One turning vector, and how many steps it has turned:
The counts run from 0 to 509.
[  8  41  30 -14   4  -3  31 -41  20  -3  13  -3  12 -20   9   0  29  11
   9 -27 -40  19  12   3  17 -12  18  22 -26 -11 -18 -11 -16  21  22 -28
 -19  16  17  10 -14   1  22   2   7  16  -2  14   7   0  -4  20  -5 -11
  21 -29  34 -39 -26 -24  -2 -30   1 -17  35 -18  26  10  18  20  -1  11
 -17] | 243
[ 19  17  -2 -11  -9   2  31 -16   9 -11  14  -2   3   8  11 -12  20   9
 -11   0 -44  16   3  22 -14 -12  18  -7  -5  21  -7 -40 -21  49   2 -34
  27  24   7   5 -19   3  29  -6  10  24 -15   7  13 -17  10  31  -3   1
  22 -31  31 -22  -1 -39   6 -30 -11 -31  -1  -9   6 -34  -2  19  -3   6
 -36] | 212
[-13  23  19  -6  -3   3  30 -21 -28  12  11  -6  39 -20 -11  -1  14  -4
 -10 -12 -15  13  10  10 -11 -32  24   3  -6 -11 -17 -10 -14  14  40 -25
  -5  -2  53  13  -9  11   8  11  24  16 -38  22 -26 -13  -2  13 -27  23
  31 -36  27 -28 -30  -1  13   0   9   5  22 -26  20   0  16   5 -11  17
  12] | 260
[-30  36  13 -18   5 -11   9 -46  12 -17  20   5  15  -1  -4 -23  16  13
  -3  10  -8   1  33  29  12  -9  13  -5 -28  -2 -17  -7   5  37   2  -4
   1 -20  20 -11   0 -41  14  24 -12  31 -19   0  13 -46  -1  21 -13   3
   2 -27  43 -38 -14  -5   2  -6 -13 -24  10   8 -10   1  39  13 -15  14
 -11] | 83
[ 11  47  28  -9 -24   6  27  -9   3   7   4 -12  47  -4 -16  -8  20  30
  11  -9 -27  27  16  14  17 -20 -27  29 -26  -2 -31 -17  -8  22  14 -43
 -18   3  31  -4  -3   5  18  31 -19  14  -9   7  -2   5  -5  19  -3  -9
  11 -11   0 -11 -29  -6   9 -46 -32   4  31  -6   4   1  18   0 -12   7
 -16] | 33
[ 26   5   6 -14 -21  -5  28 -18  21 -12  14  -3   6  -4  -2 -25  11   0
  -7   1 -33  17  11  21 -23 -20  38  -4 -18   8 -12 -50 -26  39  10 -33
  25  33  24   4  -9 -14  30  -4  -3  13 -10  14   5 -25  28  36  -5  -2
  10 -16  16 -29   6 -25  -2 -31  -4 -30  18  -5   9 -17   1  24   0  18
 -24] | 209
[ 14  40  24 -11 -27   0  27  -7  -9  12  -1 -20  49  -7 -20 -18  13  22
  10  -6 -23  25  19   9   9 -29 -22  32 -28  -6 -32 -17  -4  21  18 -40
  -7   6  40  -1  -4   0  24  25 -22  11  -8  13  -7   0   6  25   0  -7
   6  -4  -9 -14 -29   7   4 -40 -30   2  32 -10   6   3  15   4 -14   6
  -9] | 32
[-15  39   7 -19 -20   5  31 -24  13  -8  12  16  32  -7 -11 -16  23  17
  -5  -6 -13   6  31  -1  -2  -2  -6  16 -32 -18 -23 -17  -1  25   1 -19
  -4  -4  55  -2   3 -19  31  -1  -1  28  -6  12  -9  -5   7  33  -8   0
  17 -15  10 -37 -26   3 -12 -35 -21  -8  37 -33  16  23  -2  35   4  10
  -7] | 45
[ -4  14  -1 -26  12  11   8 -17 -27  -9   1  11  11  -1  19 -32  -1  -7
   3 -22 -37   5  17  30  17 -15   9   0  -6   6 -14  -6  -4  29  17   9
  15  -3  24  20 -21   4  28   2  24   6 -30  44  -8 -13   3  39   2   8
  14 -37  39 -39 -33   2 -14  -1  -7 -10  18 -36  17  15  27  26 -12  19
   3] | 455
[-12  24  16 -11  15  -8  27 -15 -15  33   9  -8  36 -27  -6  13  18 -11
  -9  -2 -10  28  14   8  22 -22  -2   0   9  -8  -5  -2 -15  21  43 -40
  15  12  45  -9  -8 -17  16  20  15  34 -17   5 -28  -4  20  18   0  17
  22 -30  15 -23 -41  -7  11 -11   6   2  18 -29   4 -15  19  -1 -14   5
  16] | 268
[-22  32  12  -1   7  11  23 -24 -20   8  20   1  26 -17   2   7  30  12
  -9 -14 -26  15   9   2   0 -12  11  -2   2  -7  -8 -17 -10  26  31 -16
 -16 -10  31  14 -17  21  17   5  31  25 -28  11 -15  -1 -14  15 -12  16
  39 -49  44 -29 -35 -12  17 -13   4   3  10 -36  20   3  13  13 -17  10
  -6] | 257
[-31  37  17 -13   2  -8  -2 -35   0 -18  17   5   9   1  -7 -38   6   9
 -16  15 -16   4  33  27   0  -3  17 -14 -25   7 -19  -1   7  35   4 -11
  10 -30  26 -10 -11 -31  19  27  -6  36 -32   7   8 -41  11  26  -1   1
   2 -17  23 -22  -5  -9   4 -12 -10 -23  12  13 -14   5  41  24 -27  22
   3] | 87
[ 15  14  -3 -42 -22 -17  -2   2 -19  13   7  -7  25  15 -24 -27   1   1
 -22   9 -14   6  -1  31 -13 -23   9   9  -9  -8 -30 -48  -6  52   2 -34
   9 -25  58 -20  -8   6  16  12  15   5  -9  30  11   2   6  21 -27   7
   6  -2   0 -10  -9  -3  13 -30 -36  11  14 -18  20   2  12   9 -20   5
  -3] | 337
[ 10  24 -20 -22 -22  17  27   1 -19  -3  17 -20  22  10  -9  -7  21  23
 -14   2 -37  12   5  15  -6 -17  -8  17  -3   6 -26 -28   5  59   9 -25
  14 -12  22  -6 -19  28  43   6   2  23 -18  11  17  -7  -6  34  -5   5
  31 -35   9 -11 -17  -7   9 -15 -49   2   5  -7  -7 -16  -8  -1   1   8
 -26] | 16
[-22  39  -7 -22 -29   7  -7  -9 -15 -17   8  10  32  23 -23   2  16  37
  -7   9  -3  10  35  22  -9 -10  -8   4 -11   6  -8 -21  -6  29  -9  -4
   1 -13  47  21   1  -8  37  14  12   9  -7  -1 -17  -1 -12  23   0 -17
  18 -50  17 -22 -18  -9  13 -11 -42 -11  14 -13 -11 -40  -2  -7 -25   8
 -13] | 380
[  5  46  16 -14  -1   8  27 -41  -7  -1  10   6   9 -17  -4 -17  22   1
  -3 -17 -34  -2  17   4  16 -27  16  17 -18  -5 -18 -11 -16  22  18 -26
 -11   9  25  -2 -18  10   7  -2  12  23 -20  17  14 -13 -21  27  -4  -7
  23 -23  35 -34 -31 -31   0 -20  -2 -15  37 -23  25   4  15  18  -3  15
 -11] | 247
[ -3   7  27 -18  10 -12 -16 -27   7  16   5 -36  15   7 -34  -6  -1   6
   5  -7 -14  19  10  39  15   7   2  19  12 -20 -10 -18 -16  44  43 -23
 -13 -29  20 -10  -6 -32  30  35   8  11   5  -2  16 -11  10  19 -13  16
  12 -29  12 -33  -5 -10  18 -18 -35  30  -4   6  -6   0  25 -12 -15   3
 -17] | 311
[ 24   7  -6  -8  -8  -7  23 -18  27  -4  13  -7  13  -2  -8  -4  -3  10
  11   7 -30  42  16  20 -20 -25  30  -7 -14  14  -5 -51 -35  36   5  -6
  22  45  17   4  -1 -23  30   0  -3   0   0   0   6 -24  22  35  -2  -1
  13 -12  33 -32 -10 -26   0 -21 -22 -28   9 -14  12  -7   2  24  -2  10
 -33] | 204
[-24  29  36  -9  19  -8   9 -34  16 -20  16  -1  26  -4  -9   1   6  22
  12   4  -3  34  24  26  15   7  -3  -3 -26  -3  -8  -5  13  26   7   0
  19   0  39 -19  11 -48  40  29  -8  30  -8  -4 -27 -20  27  29  -2   4
   4 -37  20 -23 -19  10 -10  -9 -17 -21  14  -5 -18  -2  19  12 -11   6
  -1] | 76
[ -6  24  16 -20  12  12   2 -17 -17 -16   5  10   5  14  20 -26  20   8
   3 -20 -43   8  12  33  27  -3  10  -7 -16  14 -13  -6   1  35   9   9
   0 -16   8  19 -29  10  25   7  27   2 -16  33  -2   5  -8  33   2   0
  18 -42  46 -29 -25 -17  -3 -18  -6 -10   9 -28  14  10  28  32 -14  26
  -6] | 453
[-14  20   6  -6 -21 -14  11 -15  34 -14   3  10  26   4  -7  -9  -3  18
  15   7  -8  38  25  26   3  -8  10 -13 -45   7  -8 -34 -24  30 -18   3
   5  24  30  11  12 -31  37  23 -13  11  -8   1 -16 -21  15  28 -10   8
  13 -19  30 -21 -10   4  -4 -27 -28 -45   1 -18   4   4  10  20 -20 -11
 -24] | 404
[ 15   6  10   0  -7   8  14  -6  29   9  12 -11  19  -8 -11 -11   7  14
   8   5 -36  53  20  24  -5 -13   3 -19  -6  18   7 -51 -34  28  13 -22
  22  44   9  15 -14 -22  28  17   2   5  -5 -20 -16 -15  28  35  10 -12
   9  -9  19 -10  -1 -24   9 -37 -21 -30   1 -10   1  -9   8  21 -15   2
 -27] | 199
[ -3  46  19 -14 -21   8  19 -20   2  -6   7   1  38   4 -25  -8  15  27
  21  -4 -20  20  22   5  12 -19 -22  20 -12  -1 -24 -12 -11  19  17 -27
 -15  14  38 -16  -7 -10  16  25 -11   8  -5   6  -1   5 -11  29   9 -11
  16  -6  13 -26 -44  -5   0 -43 -31   8  37 -17   4   7  13  13  -6  14
 -14] | 37
[ -4   5  -3 -26   1 -11  14 -14 -22  16  25   5  20   8   7  -6  26  -3
 -21   5 -26  16  29  37  -6 -11  33 -16   5  19   0 -35 -16  28  29 -28
  24 -17  14  30  -8 -19   6  15  31  10  -8   3  12 -22  14  -2 -14  -4
  -3 -32  43 -30   5 -15  39  -4   4  18 -14  -8  -6 -19  32  29 -28  23
  -1] | 498
[ -4  45  12 -21  10   6  27 -38  -6   2  15   6  16 -19   5   0  32   5
  -4 -18 -35  15   5   7  13 -27  15  13 -24  -4 -17  -7 -12  29  14 -22
  -2   6  22  -1 -20  22  13  -1  10  26 -23  10  13 -10 -17  18  -9  -5
  34 -26  35 -27 -38 -28   4 -14  -5 -23  22 -29  21  -9  12  20   2   9
 -13] | 248
[ -1  20  37 -23  14   7  -2  -9 -40   6  -7  -5  38  -1  -6 -12   3  -1
  11 -15 -10  32  18  37  31 -29   4  -5  -3   6 -11  -7 -17   4  33 -15
   2   3  30  17  -2  -2   1  29  22 -15 -19  16 -30  -1   8  21  -9   0
   9 -29  25 -26 -36  -7  17  -9   0  16   8 -27   9 -17  45   7 -25  25
   9] | 470
[-18  27  -4 -10 -30   4  10  -1  -5 -14   1  -4  31  15 -16  -9  22  37
   7  -1  -5  13  39  28 -10  -1  -9   5 -15  -4  -3 -12 -12  23 -10 -15
  -6 -21  31  44   5 -23  47  12  12  16  -6  -5 -29 -11   9  15 -12  -4
  14 -52  15 -27  -2  11  13 -14 -32 -24  10 -16 -13 -29  -6 -13 -20  -4
 -14] | 385
[ -3  42 -11 -33 -26 -14   6 -10  -3  -5  25  16  31  18  -8   1  29  34
  -6  10  -8  17  26  13  -8 -16  13  11 -43   1 -15 -45   4  29 -25 -13
  -1 -18  51  18  -6 -15  31   9  10   1   4  10   3  -1 -14   7 -13 -34
   3 -29  24 -18  -3   5  12 -22 -44 -14  22 -17  -4 -12  10   9 -18   7
 -10] | 371
[ 18   4   5 -30  12   0  15  -3 -15  13  12 -17  32  -1   5 -28  10  13
   6 -15 -15  29  29  49  20 -31  -1  16 -14  -4  -4 -20  -3  11   4  -8
   8 -11  25  32 -13 -44  32   4  35  -9  12   2 -19 -20  29  22  -8 -35
 -29 -10   7 -26  -8  12  21   1 -20 -22  23 -24   2   0  17  10 -12   4
   3] | 154
[  2  30  16 -35  19  13  -3 -25  -6 -14   4   8   4   0  15 -36   6  -7
  -4 -16 -39  17   6  24  32 -13   7  -3 -24  10 -17   0  -1  29   3   3
  25   6  20   4 -30  11  33   4  14   7 -19  37  -7  -2  15  43   7  -8
   8 -29  29 -18 -23 -14 -20 -12  -9 -26  20 -27  10   8  27  32  -5  18
  -1] | 450
[  6  26  -4 -38 -29  -3  -5 -14 -16   4   4  12  16  13 -15 -19  18   7
  -5  -3 -11  14  41  22 -10 -19  34   0 -25  11  -3 -32 -29   8   4 -26
  15 -11  31  47  -7 -10  19  -1  25  -7   1   3  -3 -19  12  16 -16 -23
   3 -26  26 -32  11 -25  20 -15 -17  -6  11 -12   3 -34  20  13 -30  18
 -12] | 174
[  4  10  17  -4 -10  -1  28  -2 -14 -13 -10 -24  35  -1  12 -47  -8   2
   3  -1 -24  13   2  52   7 -22  -1 -10 -17  13 -27  -8  -3  42   9 -23
  19  12  19   3 -11 -11  18  31 -11  11 -30  27 -21 -25  31  31  -1  23
   2 -32   7 -15 -14   6 -13 -13  -6 -41   9   8   0 -20  25  -9 -23  13
  -3] | 428
[  7   2  10 -30  21  -9 -11  -9 -22  16  16 -16  20   4 -22   3  -1  -6
  -7   2 -23  41  19  33  -5  -7  22 -13   9  15   8 -32 -16  19  37 -31
  51   6  32  17 -12 -18  41  15  24   1  -9   2 -11 -18  43  12  -5 -11
   2 -31  11 -18   9 -14  22  -2  -8  21 -12  -3 -16 -36  28   9 -20  21
   5] | 505
[  7  23  16 -23   6   0  -7 -16  11  26   6 -25   6   1 -30 -36  15  10
 -14   3 -23  17  17  38  19  -7  -5  10  -5 -21 -18 -24  -7  44  21 -30
 -16 -42  13 -19 -18 -26  12  26  12  23   0   1  31 -22   6  25 -16   7
   5   5  10 -19   1 -11  22 -31 -34   7   1   4   5  17  30  11 -17  -5
 -13] | 320
[-11  37  36 -15  25  -6  12 -21  -5  15  15 -12  36 -18 -13  37  21   4
  -1   2  -6  46   9  17  29 -24   5   1  -2  -9  -8 -10  -9  11  41 -25
   5  10  38 -17  -3  -8  12  34  12  29 -14 -15 -18  -3   8  12 -17   5
  32 -38  29 -18 -43 -18  21  -5  -6   3   5 -21  -7 -22  21   0 -16   4
   3] | 271
[ 18  11  15 -28  14   9   3  -6 -18  -1   8 -19  36   7   2 -16  20  29
   5 -18 -13  32  17  61  28 -28   1  17 -18  -5  -2 -25  -8  12   8  -1
  -7 -30  17  29 -12 -33  14  16  41 -22  10   1 -15 -16   6  10 -24 -28
 -22 -24  14 -28 -17   9  24  -3 -14 -11  11 -24  -1 -12  19   7 -10  12
  -8] | 152
[  0  47  24 -19   2  21  20 -32 -11  -2  13  -4  17 -19 -11 -20  22   2
 -17 -13 -35   8  17  -3   4 -28  19   1 -19 -10 -26   0 -10  15  27 -24
  -3   2  39   1 -26  20   9  -4  22  22 -30  17  -4  -7 -11  33  -2  -3
  27 -24  24 -18 -30 -30  -3 -22  -4 -11  34 -24  20   0  19  25  -2  30
   4] | 251
[ 11  26   7  -5 -34  19  21  -3 -25  -7   8 -30  34   7 -27 -19  14  34
 -10  -1 -32  12  10  22 -15 -19  -5  19  -5  -1 -29 -19   6  39  21 -29
  -3 -16  34   2 -19  32  34  10  -4   7 -26  14   7  -5  -2  37 -12   2
  24 -34   0 -11 -14 -13   7 -20 -44  14  21   6  -3 -16   1  -9  -2  22
 -20] | 19
[ 20  21   9 -15 -15  10  22   2  -4  -5   6 -35  43  13 -14 -24  27  38
  -8  -9  -6  17   9  44   7 -24 -15  28 -11 -19 -19 -29   4  39   4 -27
 -22 -43  38   3  -4 -28  10  17  23   0  10  -1   1   2   6  17 -31 -14
 -15 -15  -7 -26 -17  12  27 -25 -33   1  21 -13   6 -12   1   4  -3   5
 -14] | 352
[  5  -6   6  -9 -17  16  10  -1  -5   0  -4 -20  29  -4 -32 -23  -5  11
   0 -11 -15  34  38  35 -22 -24   2  -7   1  -6   6 -29 -43  17  11 -19
  11  13  26  46   8 -27  33   2  25   1  -7  -9 -31 -31  33  24 -16   1
   9 -28  10 -32  -3  -9  12  -5 -12 -15   2 -17  -2 -20  -2   2 -17   3
 -17] | 186
[  2   6   0 -30  -2 -12  -5  -1   6  17  12 -10  14   5 -16 -15   6  14
 -14   2 -32  30   3  22 -11   8   4   0 -12 -16 -15 -54 -11  62   6 -22
   0 -30  39  -9 -16  -4  45   8  19  11   4  25  13   5   8  23 -19  12
   7  -6  15 -10   6   6  14 -29 -38   8   0 -24  25  34  16  26 -17  -9
 -18] | 331
[ -3  27  20 -25  10  16   3 -16 -15 -21   2   4   8   8   9 -41  14   6
   0 -18 -39   7  14  28  22 -10  14  -3 -12   9 -19   4  -5  29  16   6
   1 -18  13  11 -21   9  19  14  17  -5 -24  33   0  -2  -3  41  10  -7
  12 -39  36 -33 -24 -18  -3 -24  -8 -15  18 -23  15   8  39  30 -13  34
  -6] | 452
[-28  21   5 -12  13 -16  16 -42  15 -12  17   0  17  -5   6 -13   5   5
   2   5 -10  12  35  27  10   5   8  -2 -18  -2 -11  -9   5  39   4   2
  13  -7  32 -13   4 -60  34  22  -7  43 -10   2  -2 -40  17  26  -4  10
   4 -27  29 -42 -20   5 -10  -1 -15 -25  20  -1  -9  10  19  21 -14   5
  -1] | 81
[-14  16  29 -30  11 -16 -23 -15 -20  -4 -13 -10   9  11 -16 -31  -8   0
  12  -2 -12   9  14  59  30  -8  -6   1 -14   4 -19 -11 -16  42  13 -24
   8 -14  13 -15  -3 -18  23  37   3   4 -19  16  -4 -13   7  21 -20  21
   1 -30  14 -23 -19 -10   8 -18 -22  -4 -15   2   3 -30  44 -14 -33   2
  -6] | 106
[  4  43   9 -20  16  17  23 -34  -2  10  12   6   8 -25   1   2  25  -3
 -13 -21 -36   9  13   0  21 -25   7  10 -21  -6 -19  -8  -8  30  10 -18
  12  16  31  -5 -27  15  21  -9  18  30 -22  18   1 -17 -10  30  -6  -4
  33 -26  28 -15 -39 -23   1 -12 -11 -27  27 -38  20   1  10  18   2   8
   1] | 249
